One turn moves each row of this set onto another row. After a few examples, where does it send each row asked below?
A: [-26  11  30   5   0 -34  22 -13 -23 -10  21 -12]
P: [ 24  -8  42   9  16 -22  19  -6 -18 -18  11 -35]
M: [ 16 -16   9  17  -4 -27  26 -15 -32 -10  -2  18]
E: [ -1   1  12  -9 -14 -17  15 -31  -9  -1  23 -30]
F: [  5   2  32   8   0 -28  37  -3 -15 -23  15 -33]
G: [ 17   6  14  37 -10 -15  14  -3 -24   9 -11  -2]
R: [  9   8  17 -14  11 -37   4   0  -6  17  -3   8]
X: [ 26  17  24   2  13 -48  10  -3 -10   4  14   8]
D: [ 17  25  28 -15  22 -30  26 -31  -7  -3 -10 -11]
U: [  4   8  13  37 -15 -11  11  -8 -17   9  -3  -4]
Y: [ 16  21  27  -8  21 -35  35 -34 -15   3 -10  -3]
H: [ -3  10  36 -14   9 -15   7 -25 -14  13 -23   3]
V: [-12 -18  32  -8  10 -24   0 -14 -30 -16  13 -24]
Q: [  5  -9  23  37   4 -24  20 -36 -35   3 -11 -16]
J: [ 24  -2   7  18   8  -2   1 -37 -36  -6  -2 -10]
K: [ 29  11  19  10   0   5  -9 -19 -27   1  11  -7]
W: [  4  12  13  -3  28 -21  17   0 -13  -4 -25 -24]
N: [ -8 -21  26  -3   4 -23   2 -14 -29 -13  27 -19]

M turns into W
X turns into P
Where do these go?
J turns into R
G turns into D
A turns into Q
Y turns into V

One turn moves each row of this set onto another row. After a few examples, where does it send each row asked below?
Zuz: [ -3  -1  13   3 -28 -14   0 -25   7   5 -11  29  -5  23]
pibov: [39 24 -6 -3 22 -7 -8  1 -1  7 -3 16 15 -8]
Rab: [ 21   9  -4   3  -5   2 -10  29   9  10  13  12  24  12]
rarem: [-10  -1  13  11 -14 -29  11 -17 -30  13 -15  17   7  13]
Pobab: [  0   4   7   5 -23 -14  -1 -34   4   5  -1  18 -10  22]
nabop: [ -7  -2  10   7 -21 -21   5 -24  10   9 -13  16  -5  27]
bot: [-16 -13  -1   2  -7 -15   3   5 -10  12 -13  17 -24   6]
rim: [ -3   7   9  10  -8 -29  17 -18 -30  21  -1  13   8  18]
Tefi: [ 34   4  -6   8  -1   5 -15  22  -9  15   7  24  23   5]
Fided: [ 39   8  10   3  13  -7 -11  17  -9  -8 -15  14  14 -15]
Nade: [ 44  17  11  10   7   2 -18   4  -2  17  -4  15  21  -7]
Bomo: [ -1 -21   2  11  -3  -8  10 -12 -14  19  -9  15 -23   4]
Dokan: [  0   7  15   6 -10 -31  10 -12 -34  22 -13  19   2  18]
Mipi: [ -9   4   5   2 -16 -12   2 -29   8   5 -11  26  -8  24]
vekub: [ 39  29   8  -4  10 -13 -17   7   1   1   1  16  22   1]
Sug: [-11 -10   4   3  -2 -10   5 -15 -22  12  -4  21 -23  13]
veri: [ -9  -1  11   1 -12 -12   6 -25  -2   9   0  19 -15  27]
dema: [-13   2  16   4 -10 -19  11 -22 -28  10   1  19  -3  19]
nelo: [ 21   8  11  11   8  -1 -21  10   6  13  -2   5  33 -20]
nozu: [ 18  16  11  -5 -12  -6 -22  12   7   5  -2  22  30 -23]
dis: [21  2  7  6  7 -3  4 21 30 14 -3 17 24 -4]
Gapi: [  0  -2   3   6 -21 -11  11 -26  14   6  -7  17  -7  26]
bomu: [16 20 10  4 10 -3 -9 27 10 12  4 -6 18 -7]
kemud: [ -8 -18  -5   8  -3 -16   3  -8 -11  15 -19  18 -22   8]
bini: [ 15  19   6  -9   1 -12 -19  25  16  16  -1   8  19 -14]
rif: [ 23   6   8  11   9   2 -23   9  10  15  -3   5  29 -17]
gelef: [ -5 -18  -8   8  -2 -10  12  -4 -17  12 -13  16 -23   2]
Nin: [  0  -4   4   8 -21 -11   4 -32  10   7  -2  25  -5  22]
Neper: [ 34  18   6  -3   2 -10 -23  14  -1  22  -7  21  21 -16]
Per: [ 13  25  -3  -8  13  -8  -2  14  15  -7   6   3  19 -12]
nove: [ -7  -5  19  12 -15 -22  19 -19 -28  15  -4  11   6   7]
Lebe: [-18  -8  -6   2   2 -13   6  -6 -17  11 -14  21 -23   5]
Kiz: [ -8  12  11   6  -6 -26  13 -22 -30  14 -11  20   6  17]
ror: [-15 -17  -7   7  -4 -12   9  -3 -15  11  -4  16 -20   1]
Zivut: [-13 -10  -6   5  -6 -12   1  -9 -14   8  -3  12 -28   0]
virid: [ 28  13   4  -4   3   0 -23  10   8 -15   0  25  14 -16]
pilel: [ 16  22   5  -7  12 -12 -13  26  -3  -6   3   7  18 -14]
vidok: [ 17   9  15   8  -9  10 -17  11   6  -7   2  15  26 -23]
ziga: [ 31  -2   5  11  14  -5   3  21   1  21  -9  26  25 -16]
Ses: [ 26  18  20   1   0 -10  -6  12   2 -18  -9   8  31  -8]
dab: [ 32  14   9  -2  11  -7 -10  17  19  -9 -10   3  10   0]
vusu: [ 22  18   2  -2   3  -1  -9  -3   0 -16   1  24  28 -23]
kelu: [ 21   6  18  10  -4  -7   7  12   9   7  -3  26  44 -12]
Voda: [ 20   5   2   7 -14   5 -11  22  -6   0  12  23  36   1]
suma: [ 21  10  11  10   8  -1 -21   8  13  14  -2   3  33 -15]
dusem: [ -4  10  10   7 -10 -29  10 -20 -34  16   0   8   0  12]
zavep: [ -3  -5  14   8 -18 -14  12 -26  11  13  -2   9  -7  24]
div: [ -2   5  11  10 -15 -26  21 -18 -31  13  -8  14  12  15]

rif turns into nelo
Per turns into pibov
Where do these go?
Rab turns into Tefi
nove turns into zavep
dema turns into veri
gelef turns into div
ziga turns into kelu
Neper turns into nozu
Fided turns into Ses
Pobab turns into Zivut
pilel turns into vekub
bot turns into Dokan
nabop turns into kemud
Lebe turns into Kiz
Nade turns into vidok
rim turns into Nin

One turn moves each row of this set onto another row. After a few examples, where does it send each row asked below?
vobun: [  7  -3   5 -15 -25 -12  -4  17   0 -31   2   8  29 -18 -11  19   3  -2
  -8 -14  34  -2  -4   8 -24]
nak: [-10 -35  24   5  10 -27  17  23  -1 -26  20 -12  12 -30 -20  -1 -17  -3
  -3  20   4  29  15  11 -21]
Tubom: [  6  -3 -11  12 -12 -17 -13  33  -2  -1   3   2  25  -9  24   0 -14 -34
  -9  -1  -4  12  -1   8 -49]
gal: [ 19   7   9   4 -16  -9 -20  19  15  -5   8  -6   5 -20  14   5   0 -24
  -2  18 -11   0 -18  -1 -42]
num: [ 24  23  18 -10  -4 -25   6  32 -14  -1  -7  11   2 -44  17  -5 -13 -14
 -16  14  15  -4  17 -29 -25]
mipaz: [-14  -2   7  -3   7 -29 -23  46  -2 -33  11   7  13 -13   2   6 -10  -1
 -13  -1  -2 -23   3  -2  -3]
Ravad: [-10 -19  18 -12 -15 -38  28  22 -19 -12  12 -16   4 -33  -6  10 -15  12
   0  25  11  25  27   2 -22]
Veti: [ -8  17  31   2   0 -21  -6  39 -10 -19  19  24  22 -36   6  -5   5 -20
 -38  28  20  16  21  -9  -8]
kagod: [  0 -18  18  12  11 -17 -11  30  15   4   5 -16 -11 -24   3  18  17 -27
 -34   4   4  16  -3  -8 -42]
zev: [ 27  17  17 -10  -7 -21  -3  32 -24  -6  -5   3  -1 -37  12 -14 -20 -20
 -25  24  14  -6  19 -21 -32]
latok: [ 21   4  -7 -19  -2 -30   1  22 -14 -20  -9  23   7 -12 -18  10  -8 -18
 -32  23  -1   7   0  18 -37]
Nud: [-15 -15  22  17 -10 -15  16   5  -7 -10  32   5   6 -19  -6   4  -9  -3
  -6  27  15  33  23  11 -35]
kub: [ 16  -9  16  11 -14 -17  10  35 -23   2  24 -17  25  14   1  17 -15 -29
 -20   6   4  -5   9   3   2]
luv: [ 15   3   2   6 -26 -12 -23  25  16  -7   6  -2  17 -20  19   2  -3 -25
 -10  14  -8   3  -9   6 -48]
Felus: [ 10 -15   7 -27 -10 -30   3  14  -2 -16  21 -23   7   2  -5   4 -15   5
   0  25  26   0  19  13  -1]
nofu: [-10  14  14  15  -3 -14  -1  55  -7  -4   6   3   5 -22  12   0  27   1
 -21  11  31  -1  21 -14 -16]
Vip: [  9  -5  28 -18   4 -14  -3   3 -16 -19  11  -1   7 -24 -38   6  -3 -19
 -36 -10  26   1  -5  -4 -20]
Betu: [ 10   1  20   1 -20 -46  14  50 -21 -28   4 -26  14  -1  -6  13  -8 -22
 -26   0  -9  18  -3  -8  -7]
Gako: [ 17  15  24 -14 -13 -14 -11  29 -30 -21   5  -8  -9 -25  19 -21 -10  -5
 -26  17  10  -2   5 -17 -41]
Zivol: [ 11   3  26 -11 -14  -2   9  24 -32  -2 -24 -10  20 -32  -3   3 -11 -14
 -25   7  22  19  -4  26 -25]
pavu: [ 12  -2  13  -5  -7  -3 -11   9  17 -18   7 -16  -3 -15   6  -4  17 -25
  -4  31  -1   6 -23  -9 -16]
Muli: [ -6 -12  20  -3  -9 -22  12  14 -22  -8  30  -4   3 -16 -14   2  -9  11
  11  36   4  11  28   5  -8]
nuga: [  8  -8  12  17   1 -22 -19  49  -7 -28   9   0  20   3   3  21 -15 -10
 -11  -3   0 -20  11   3  -5]
lubi: [ -5  -8  15  16  13 -21  -9  20  10   7   3 -15 -12 -18  -7   9  16 -33
 -34  -1   0  12  -2 -17 -35]
vedid: [ -1 -22  12   8  -1 -22  22   8   4 -19  15  -7  18 -22 -11  -1 -22  -3
  24  21   3  17   7   6 -13]
mitik: [ -3  16  25  10   4 -12  -6  54  -7  -5  16  16   8 -31  11  -1  22  -3
 -26  14  25   0  25 -10 -16]
kida: [  5   3  31   6  -6 -40  19  50  -9 -12   1 -24   7 -21  -6  14 -25 -22
 -29 -12   0  -3 -13 -10 -11]
koto: [ -1   3  34   6  -6 -34  17  38 -10  -5   1 -25  17 -28  -5   5 -28 -22
 -34  -6   4 -12 -18 -10 -12]
firer: [ -4  -6  15   7 -13 -31  19  -1  -5 -25  14   6  -4 -23  -8   5 -18  -2
   5  23   1  38  18  -7 -36]
pif: [ -3   1   7  -6  11 -35   1   6  17 -21   2   4  20 -21  -5  -8 -23 -21
   4  30  12  33  -7  15 -14]
Vave: [-11   9  -3  -1   0 -20  24  19  -6  10  -1  15  14  -8 -20  12  16 -13
 -32  12  20   5 -10  19 -21]
lelil: [ 16  -4  16  18  -5 -17  -9  52  -9 -14  20  -1  19   5   2  18 -21 -16
 -11  -3   1 -22   7   7  -3]
saf: [  8  14  22  -3 -13 -37  14   2 -23  -8   7  -6   6  -3   3   2 -17 -13
 -13  14  27  47  27  -4 -27]
suko: [-14 -14   7   4  27 -32   2  11  18 -12   8   2  18 -16  -7   3 -11 -23
 -10  25  25  36   7  18 -13]
lasep: [  7  18   7  -3  -2 -28  12  20  -6  -8  -7  23  19 -33  20  10 -10 -24
 -14  15  26  10  23 -32  -5]
mugab: [ -2  16  26   8 -15 -26   0  13 -20 -15  22   0  12   5   1  -2   1  -5
  -9  20  26  45  27  10 -19]
keme: [ -8   2  12   9  -2  -6   0  36 -19   0   6 -11  -5  -8  25   2  19   5
 -20   1  36  -3  17 -18 -28]
foge: [  9   4  16   4   8   0 -11  25 -32 -17 -25   6   1  -4 -15  13  14  -4
  -7   3  14  17  10  12  -7]
tobor: [ -5 -13  20 -29  -5 -42  13  24  -2 -18  16 -36   2 -11 -16   0  -6   4
 -16  20  26  13   8   7  -1]
sito: [ 10 -33  10  -7   2  -8  -4  24  19 -12   0 -24   1 -25  15  16   9 -28
 -33  20  20  18   0  -3 -33]
zuf: [-15  -9  17 -12   5 -30   9  29  -7   2   4 -13  16 -34   6   1 -34 -18
 -33  -6  13 -23  -7  -8  -9]
katu: [-14   4  13  20  16 -26  -6  29 -10   2   8  -6  -1 -12  -7 -10   6 -36
 -27  -6 -10  22 -12  -9 -35]

pavu turns into lasep
latok turns into Zivol
gal turns into num
Where do these go?
mipaz turns into Tubom
vedid turns into firer
nuga turns into luv
suko turns into mugab

One turn moves each row of this set onto another row. After a few examples, where does it send each row asked below?
pumo: [ 23  -2  -2  10   1  15   7 -17   7 -20  27   3  12   2   8 -13 -21  -3
  12  -8 -14]
zorat: [ 20 -12   1 -11  41  18  -7   7  -4   2  -8 -16  24  -3  13 -12 -10   3
  -9  20  13]
gikiv: [-13 -21   6   2  21 -22 -14   5 -13 -12  29  10  26  -1  15   8 -14  -7
 -14 -11  10]
Nos: [ 39   0   1  -3  18   5   7   6   1  -2 -29  -7   1  16  -1   1  -3   3
   3  13  11]
zivo: [  5 -35   6 -23   3   6   9  11  22   3 -25  11   2  -7 -13  17 -10   2
 -17 -18  13]
ferul: [ 10 -13  -5   7  19  -9   0   0  -6 -11   6 -18  30  12   6  44   6 -11
 -24  -8  17]
gopa: [ 19 -31  12   0   8  -1   8  17 -22 -10   8 -17  -1 -17  20  -4   2   4
   0  26   2]
gam: [-11 -44 -18 -22  -5  -9  -3   7  18  -8  13 -16   9  -5   8   8  -3 -17
   2  15  -2]
gimog: [ 10 -10  20  -9  -2  26  -4  -6  31  10  -9 -14  -2 -12  14   1  10  10
   3  10 -18]
nani: [ -7 -16  18   4  -4 -13   2  -6  32 -10  17   3  19  -4  -9  22 -19 -14
  15  14  10]
tura: [ 18 -46   3  -9  21   0   1   5 -17  -1  26  12  -1  -1  -5   2 -22  15
  -8  -9  -6]
fis: [  5   1  10  -6   3  -4  14   7  33 -11   6  10   7 -10   5  -5 -22 -24
   6  17 -16]
vura: [ 16 -10  22  -6   6  20  -7 -20  26   5  12 -21 -13 -24   6  16  15  -3
 -22 -12 -12]
dito: [ 10  -3   8  -3   1  -4   1   7  13 -14  18 -12  -5 -13   0   3  20  -4
 -33   1 -32]
Fute: [  5   7  10  -5   3  -3  17  14  29 -10  11   2   2  -7   9  -9 -25 -22
  -1  18 -15]
Nik: [  4 -27   9 -10  12   5  -9   7 -12   7 -16  18  17 -18 -16   9  -6 -16
  -4  23  10]
Rotu: [ -4 -13  -7   2   1  27  17  -5  15 -17  -1 -12  34 -12  -1   2  11 -14
  -6  -6  17]
nevo: [  8 -11  20 -13  10   6 -31  18  23   7  -8   5   7   3   6   7 -33 -21
 -10   1  -4]
fovu: [ 16 -24   6 -12   0 -14   1 -23  19   1  -6  12 -15   3  16  19 -10  -8
   8 -34  13]
Tib: [  9 -22  -8  -9  28  -3  -5 -15  -3  -7  -5 -23   2 -22  13  23  18  26
  -7 -12   9]
Kigel: [ 20 -21   9   2  22  15  -7  -5  -9  13  -6 -11  19  34   2   6   4   3
  -8   4  12]
guli: [ 27 -35  -9 -23  -2 -12  -1  -7  20 -13  13  -1 -18  -9  27  -3  -4 -16
 -12 -13  10]
loka: [  1 -16  -9  12  -7   8 -12   6 -26  -7  16  -7  -4 -30  -5  24 -10  -3
  -7  -7  -1]
Fovin: [ 13   9  -2  -1  34  -8 -27  -8  15 -13   4  13  -4   6 -11   7  -6   3
 -15 -19   0]
Tigi: [  9 -14  -5  12  22   1  18 -13   1   5  19 -28  13  15  29  -6  -5   0
 -12 -21  -1]
fud: [  2  -2  10  -8   0  21  -2 -15  20  13  11  -1 -12 -21  -6  26 -31  -7
 -26  -8  -3]
baf: [  4 -41  -6 -18   2  11  25  -5  -1   5  15 -16   1 -13   9   7  21 -20
  -2  14  10]
nor: [ 12  -6   3  16  33   9   6  -8  23  -6 -21  -3  16 -13   8  19 -20 -30
 -11  -8   9]
gefen: [-19   1   3   2 -17  10 -15 -10   3 -14   0   2 -18  -3   4 -21 -10  -1
 -17 -15  -1]
nevi: [ 15 -17   3 -17 -12 -14   4  -1 -11  16   1   6  -5  15   8 -14  -4  12
   5   2 -10]
samak: [ 21 -25  23  11  14 -12   6 -13  10 -17  33   9   5 -11  13  12  -1 -14
  -8  -9  33]
vuto: [ 16   3  10 -14   5   2   6 -37  17  -6  -1 -15 -13  16  11  -3  -6   2
   2   0  15]
safum: [ -7 -11   4  11  -2   2  25  -1  -2 -14  12  -6   3 -14  10  16   1   6
 -47  -4  -1]
kati: [ 27  -9   5   5  17   3  -8   5   7   0 -20  -6  26  19  23  11 -22   9
   0   2 -12]
likas: [ 13 -22   5 -11  -7  -9  -7 -27   9  -1 -13   7 -14   2  13  29 -10  -6
   7 -27  13]
vepa: [-14   1  11  -8   9 -11 -28  -4  10 -18  11  -4  -5 -12 -16   0   5   3
 -17  -4 -16]
lesu: [ -9 -28   9  10  29 -21  -7   2  -6 -14  32  11  27  -5  12  13 -10 -10
  -9 -11  10]
kene: [  3 -10  14   8  10  -5 -21 -12   1 -15   1 -13  -2 -35  -7  29  14  11
  -7 -19  -5]
vofa: [  7 -35  -2 -12   5  19  26  -7   1   6  14 -21  -7 -14   9  12  17 -24
  -5  15  13]
kupa: [ 13  -9  13  16  10   8  -8  24   4  -9  23   4  19  -2  -4   7  19  -8
 -17  17 -22]

Kigel turns into Nos
Fovin turns into Tib
baf turns into fis
Where do these go?
fud turns into safum
samak turns into guli
gikiv turns into likas
tura turns into zivo
nevi turns into Nik
vuto turns into gopa
vura turns into dito

